Look-ups in named tables: a row name and a column name give one cell, copied from the table.

Table vit
columns: kif, gigava, sug, malaz, gol, dimaz
dumeg: [112, 174, 60, 81, 96, 92]
zoguk: [85, 202, 75, 88, 95, 93]
futiv: [79, 173, 81, 96, 94, 92]
fudaf: [123, 103, 78, 78, 96, 94]
vitibub: [98, 137, 83, 83, 95, 94]
kulugok: [106, 177, 72, 94, 94, 91]
voge: [119, 218, 71, 87, 96, 92]
kemolu: [99, 196, 61, 84, 95, 92]
dular: [127, 100, 59, 79, 95, 92]
nokasi: [113, 126, 93, 95, 94, 93]
nop: [103, 179, 62, 90, 94, 91]
fepe: [117, 87, 68, 77, 95, 93]
vunov: [124, 131, 59, 85, 95, 91]
nirare: [112, 183, 86, 86, 96, 93]

What is the gol of futiv in vit?
94
What is the gol of nirare in vit?
96
What is the gol of kemolu in vit?
95
What is the gol of vunov in vit?
95
What is the kif of kemolu in vit?
99
What is the malaz of fudaf in vit?
78
What is the malaz of nop in vit?
90
What is the sug of nop in vit?
62
What is the gigava of vunov in vit?
131
What is the malaz of vitibub in vit?
83
What is the gol of kulugok in vit?
94
What is the kif of nirare in vit?
112
What is the sug of futiv in vit?
81
What is the dimaz of dular in vit?
92
What is the malaz of kulugok in vit?
94
What is the gol of vitibub in vit?
95
What is the gigava of dumeg in vit?
174
What is the gol of dular in vit?
95

lage:
           fug  gilaza    niv  fopelef   pove
nizok    19737   49859  41666    46625  24229
noka     17916   36918  46476    46625  40801
lomaras  17916   43388  51285    34108  40801
rumeme   12452   17508  56095    21590  90516

What is the niv of lomaras in lage?
51285
What is the fopelef of noka in lage?
46625
What is the fug of noka in lage?
17916
What is the fopelef of lomaras in lage?
34108
What is the gilaza of lomaras in lage?
43388
What is the niv of rumeme in lage?
56095
What is the pove of nizok in lage?
24229
What is the fug of rumeme in lage?
12452
Row with the largest gilaza: nizok

mor
columns: nudut, lir, rami, nuz, nuvokit, pulo, musit, defi, sonerim, dad
reru: [138, 91, 106, 170, 99, 127, 217, 15, 175, 108]
genones: [175, 212, 91, 204, 80, 125, 116, 205, 89, 62]
fofafir: [155, 96, 83, 200, 64, 30, 80, 142, 131, 34]

What is the lir of genones in mor?
212
What is the nudut of genones in mor?
175
What is the defi of reru in mor?
15
What is the dad of genones in mor?
62
What is the musit of genones in mor?
116
What is the rami of reru in mor?
106
What is the nudut of fofafir in mor?
155
What is the pulo of reru in mor?
127
What is the rami of fofafir in mor?
83
What is the pulo of genones in mor?
125
What is the dad of reru in mor?
108
What is the musit of reru in mor?
217
What is the defi of genones in mor?
205
What is the sonerim of reru in mor?
175
What is the lir of reru in mor?
91
What is the nudut of reru in mor?
138
Which row has the largest pulo? reru

tib =
cols = regas, zofame
gad: [0.5, 7.2]
dugol: [8.6, 8.1]
viti: [7.5, 7.7]

regas of gad: 0.5
zofame of viti: 7.7
zofame of dugol: 8.1
regas of viti: 7.5
regas of dugol: 8.6
zofame of gad: 7.2

suk:
columns: vora, kanu, lavuv, vaz, des
golene: [0.29, 0.23, 0.25, 0.44, 0.04]
gav: [0.37, 0.15, 0.28, 0.28, 0.02]
pafodep: [0.34, 0.17, 0.30, 0.35, 0.01]
fovafus: [0.10, 0.40, 0.25, 0.93, 0.22]

lavuv of pafodep: 0.30
vora of fovafus: 0.10
vaz of gav: 0.28
kanu of gav: 0.15
des of pafodep: 0.01
des of golene: 0.04
vora of golene: 0.29
vora of gav: 0.37
lavuv of fovafus: 0.25
des of fovafus: 0.22
kanu of golene: 0.23
vora of pafodep: 0.34
des of gav: 0.02
kanu of pafodep: 0.17
lavuv of golene: 0.25

tukas:
	pefomot	zibil
sabagal	-984	-368
nokufuv	-199	487
sakab	678	120
guke	204	171
nem	-240	-708

pefomot of guke: 204
zibil of sabagal: -368
pefomot of nem: -240
pefomot of sakab: 678
zibil of nem: -708
zibil of nokufuv: 487
zibil of guke: 171
zibil of sakab: 120
pefomot of sabagal: -984
pefomot of nokufuv: -199

nelofib
          rofi  dagim    sud   buto   tubi
kinin    34232   4548  48634  10658  29107
sis      37504  16333  41449  48516  28710
dus      52458  38990  47947  11166   6680
kasog    21567  26295  22184  33449  57597
fodedi   25975  38362  32482  49647  38633
zufos    23620  18742  42511  37003  40427
muva      3748  25482  50412  34115  22387
zad      30081  47539  73976  96299  45429
bele     22699  40440  40210  46111  67348
rini     20472   6676  32498  33163  63453
fedurak  14959   5255  69977  49532  38172
zotene   16044  24223  18005  17387  17690
nolevon  40736  19314  35843  19007  14795

dus, sud -> 47947
muva, rofi -> 3748
sis, buto -> 48516
muva, sud -> 50412
kasog, tubi -> 57597
nolevon, rofi -> 40736
fedurak, rofi -> 14959
fodedi, sud -> 32482
fodedi, dagim -> 38362
dus, buto -> 11166
zad, sud -> 73976

veg
cols = tolik, rotev, sileb, zik, mitaz, lir, vum, mebot
kuz: [191, 126, 28, 139, 132, 180, 54, 140]
lizuga: [175, 148, 30, 179, 105, 93, 131, 123]
vop: [95, 111, 43, 192, 167, 218, 208, 142]
nebi: [153, 141, 12, 81, 115, 174, 199, 219]
mita: [168, 130, 98, 189, 142, 172, 193, 136]
vomemab: [96, 184, 114, 129, 98, 135, 121, 185]
tis: [178, 162, 164, 118, 127, 185, 151, 162]
zegig: [116, 136, 76, 103, 99, 115, 178, 146]
mav: [124, 151, 167, 139, 174, 158, 68, 56]
suv: [107, 161, 129, 225, 164, 160, 153, 215]
vog: [124, 152, 66, 174, 128, 118, 203, 57]

mitaz of tis = 127
vum of mav = 68
mebot of suv = 215
tolik of zegig = 116
sileb of vog = 66
mitaz of zegig = 99
rotev of mita = 130
zik of mita = 189

Table birusa
	nimipat	kipaku	des	tol	fidup	tizudu	bepamiz	rimu	zuvisik
rop	105	199	86	209	141	176	221	222	234
fofumu	91	132	86	49	72	82	218	222	194
bomisi	162	177	143	45	78	99	240	222	199
gopid	105	148	105	50	136	34	176	222	50
kir	204	241	188	108	174	97	211	222	78
zuk	64	118	68	52	100	53	188	222	124
fik	119	181	83	190	111	174	220	222	255

What is the kipaku of fofumu in birusa? 132
What is the fidup of fofumu in birusa? 72
What is the kipaku of rop in birusa? 199
What is the fidup of kir in birusa? 174
What is the kipaku of fik in birusa? 181
What is the kipaku of gopid in birusa? 148
What is the zuvisik of gopid in birusa? 50
What is the rimu of zuk in birusa? 222

rufela.tsv
	gisak	tularu	mur	toremom	sok
lomuze	81926	64850	51026	85469	89169
zote	41047	32218	29947	47791	28324
kof	25508	53275	66370	15603	35537

gisak of zote: 41047
tularu of zote: 32218
gisak of kof: 25508
tularu of lomuze: 64850
tularu of kof: 53275
toremom of lomuze: 85469
toremom of zote: 47791
sok of zote: 28324
gisak of lomuze: 81926
mur of zote: 29947
mur of kof: 66370
toremom of kof: 15603
mur of lomuze: 51026
sok of kof: 35537
sok of lomuze: 89169

das:
         pabu   mev
sagize   8137  6056
dov      9398  5156
nonelik  2797  6286
kuret    4662  3230
kuruzar  2797  2965
vas      7396  1984
naf      2586  5964
sesaf    6250  1790
vesuf    6171  4105
kotil    8402  2588
nemin    8870  3150
zige     5800  2099
pes      9398  6286

sagize, pabu -> 8137
nonelik, pabu -> 2797
nemin, pabu -> 8870
sagize, mev -> 6056
vesuf, pabu -> 6171
dov, mev -> 5156
pes, pabu -> 9398
nonelik, mev -> 6286
nemin, mev -> 3150
pes, mev -> 6286
kotil, pabu -> 8402
kotil, mev -> 2588
vesuf, mev -> 4105
vas, pabu -> 7396
zige, mev -> 2099
zige, pabu -> 5800

tud =
	silogul	far	keme	gefomu	mezepe	vilet	zozipip	lesekub	sut
zev	134	104	99	130	134	147	86	107	109
topanir	41	104	125	66	79	69	66	176	111
dul	117	105	98	104	108	118	99	94	101
zaz	117	108	98	106	111	118	98	91	103
baz	114	104	98	104	107	118	100	95	100
gen	128	105	101	124	122	134	94	105	103
solarov	55	99	108	32	76	94	71	202	100

What is the mezepe of topanir in tud?
79
What is the keme of zev in tud?
99
What is the sut of solarov in tud?
100
What is the silogul of zev in tud?
134
What is the sut of gen in tud?
103
What is the zozipip of topanir in tud?
66
Which row has the largest lesekub? solarov

san:
columns: bosuse, segu, tus, fab, zap, sibetuk, paz
sozesit: [173, 197, 152, 144, 197, 198, 202]
bokit: [169, 125, 138, 126, 145, 110, 72]
pozib: [148, 161, 154, 151, 156, 156, 166]
noraz: [151, 150, 149, 150, 149, 150, 151]
duz: [143, 204, 180, 158, 189, 172, 209]
vum: [147, 217, 176, 158, 186, 182, 218]
mav: [155, 186, 155, 153, 180, 182, 194]
vevemo: [150, 139, 154, 142, 156, 157, 150]
resig: [138, 128, 155, 156, 148, 141, 142]
tidav: [135, 116, 152, 163, 104, 134, 145]
mopun: [146, 156, 153, 156, 157, 150, 163]
nepada: [139, 180, 164, 152, 175, 166, 191]
zatof: [176, 133, 95, 105, 153, 96, 44]
rar: [138, 113, 166, 164, 130, 147, 127]

What is the fab of zatof in san?
105
What is the zap of rar in san?
130
What is the zap of mopun in san?
157
What is the sibetuk of bokit in san?
110
What is the fab of noraz in san?
150
What is the sibetuk of mav in san?
182
What is the bosuse of zatof in san?
176
What is the zap of zatof in san?
153
What is the paz of vevemo in san?
150
What is the zap of vum in san?
186
What is the bosuse of mav in san?
155
What is the bosuse of rar in san?
138
What is the sibetuk of tidav in san?
134
What is the tus of mopun in san?
153
What is the fab of pozib in san?
151
What is the segu of mopun in san?
156
What is the tus of noraz in san?
149

